Each row has a name. Each question is about the rows just above it.

E: [2.479 -0.407 3.237 4.021 -6.225 -2.763 1.454 -7.268 0.621 -0.095 4.200 4.005 3.619 -5.576 -1.893 -1.948 -3.055 2.156 2.248 0.757 0.037 -2.849 2.569 -8.016 2.922 -2.019 -1.107 -4.316 -9.018 2.479 -8.648 -0.841 -0.975 -4.315 0.357 -4.508 0.508 4.558 -5.165 4.815 -2.243 -4.566 -0.894 -4.912 -1.330 1.453 -6.066 -0.128 -1.774 5.990 2.971 -3.949 -1.714 1.581 -4.313 4.455]
M: [1.286 0.153 -1.551 -0.247 -0.399 -1.376 0.240 -0.027 -1.249 1.147 0.471 0.808 0.586 0.562 0.553 0.392 -0.584 -0.296 -0.281 -1.302 0.317 -0.986 0.834 0.748 0.250 1.448 -0.362 -0.789 1.290 -1.124 -1.494 -3.392 0.401 -1.305 1.067 -0.637 1.841 3.360 0.659 -0.146 -1.372 3.103 0.930 -0.420 0.077 -1.078 -2.596 0.292 -0.436 3.533 -0.128 0.299 0.599 0.701 -0.073 -0.673]
G: [2.479 -0.407 3.237 4.021 -6.225 -0.496 -1.712 -7.268 0.621 -0.095 4.200 4.005 3.619 -5.576 -1.893 -1.948 -3.055 2.156 2.248 0.757 0.037 3.069 2.569 -8.016 2.922 -2.019 -1.107 5.494 -9.018 2.479 -8.648 -0.841 -0.975 -4.315 -1.550 -4.508 0.508 4.558 -5.165 4.815 -2.243 -4.566 -0.894 -4.912 -1.330 1.453 -6.066 -0.128 -3.156 5.990 2.971 -3.949 -4.312 1.581 -4.313 4.455]
H: [0.827 0.201 -0.479 -1.512 0.782 -0.137 -0.716 -1.212 0.103 0.475 0.115 -1.231 -0.332 0.395 0.700 0.570 0.956 -1.147 -0.059 -0.001 -0.611 0.173 0.583 -0.794 -0.496 0.101 -0.445 0.263 0.295 1.116 0.158 0.039 0.402 -0.468 0.596 0.072 -0.202 -0.851 0.935 -0.268 -0.260 -0.391 0.137 -0.567 -1.637 -0.028 -0.980 -0.823 1.524 0.179 -0.573 0.011 -0.313 0.702 0.568 -0.325]
T: [-0.312 -0.407 3.237 4.021 -6.225 -2.763 -1.712 -7.268 0.621 -0.095 4.200 4.005 3.619 -5.576 -1.893 -1.948 2.157 2.156 2.248 0.757 0.037 -2.849 2.569 -8.016 2.922 -2.019 -1.107 5.494 0.295 1.116 0.158 0.039 0.402 -0.468 0.596 0.072 -0.202 -0.851 0.935 -0.268 -0.260 -0.391 0.137 -0.567 -1.637 -0.028 -0.980 -0.823 1.524 0.179 -0.573 0.011 -0.313 0.702 0.568 -0.325]
Shuffled T with one entry gone: [0.702 -0.325 -0.268 -1.893 -1.637 2.156 0.179 -0.468 0.596 -1.712 -0.851 3.237 -0.980 -2.763 -8.016 -0.202 -7.268 3.619 4.021 -2.849 -1.107 2.569 0.037 -0.391 0.935 0.568 -0.823 0.158 1.524 0.137 -0.095 0.295 5.494 -1.948 -0.407 4.200 0.039 0.402 0.011 -0.573 2.922 1.116 -6.225 2.248 -5.576 -2.019 0.072 4.005 -0.312 0.621 -0.567 0.757 2.157 -0.028 -0.260], missing
[-0.313]
T without one entry, shuffled: [0.011 -1.107 0.702 4.005 0.757 2.922 -1.712 -0.260 0.596 -0.407 -0.313 1.524 0.402 -7.268 2.157 0.935 0.621 0.295 -5.576 0.039 0.158 2.569 -0.567 -0.028 -0.980 -6.225 -1.893 -0.312 0.072 -8.016 -0.095 -2.849 5.494 -1.637 -2.763 -0.391 -0.573 0.179 1.116 0.137 -0.823 -0.468 -0.851 2.248 4.200 -0.268 -0.325 -1.948 4.021 -0.202 0.568 3.619 -2.019 3.237 0.037]. Gone:
[2.156]
E without one entry, shuffled: [-6.066 -0.975 1.454 -1.107 2.479 -0.128 0.621 -0.841 -2.019 -1.330 4.200 4.558 -3.949 -1.948 -1.893 -0.894 -1.714 -9.018 -5.165 3.619 -5.576 0.357 -1.774 -4.912 4.021 4.005 -4.566 -6.225 1.453 -2.243 2.922 0.757 2.156 -4.316 -4.313 4.815 0.508 4.455 -8.648 -2.763 0.037 -4.508 2.479 -0.407 -0.095 -8.016 1.581 5.990 3.237 2.569 2.248 -3.055 -7.268 -2.849 2.971]. Gone:
[-4.315]
Shuffled E with one entry gone: [-0.407 1.454 -0.128 2.569 -1.774 4.021 -9.018 3.237 0.037 4.005 -4.315 -1.107 4.558 2.922 -1.893 0.357 4.815 -0.095 2.479 -0.975 -2.243 -4.508 -8.648 -4.912 2.156 -2.019 2.971 4.455 -7.268 4.200 2.479 0.757 -1.714 5.990 -4.313 -5.165 1.581 -6.225 0.508 0.621 -4.566 -0.841 -1.948 -2.763 -3.055 -4.316 2.248 -1.330 3.619 -0.894 -2.849 -8.016 -6.066 -5.576 -3.949], missing
[1.453]
Shuffled G with one entry gone: [-1.948 2.248 5.494 4.455 -4.315 -0.975 -4.566 -0.407 -0.095 4.005 -1.107 1.581 2.479 -2.019 2.479 5.990 -0.841 3.237 -8.016 -3.055 0.508 -2.243 -1.550 4.815 -6.225 -4.508 3.069 -0.496 -1.893 2.156 -1.712 -0.894 -6.066 4.200 0.621 2.971 -5.576 0.757 4.558 1.453 -5.165 -3.949 -9.018 -4.912 -0.128 0.037 -7.268 -8.648 -4.312 2.922 -1.330 4.021 2.569 3.619 -3.156], missing
[-4.313]

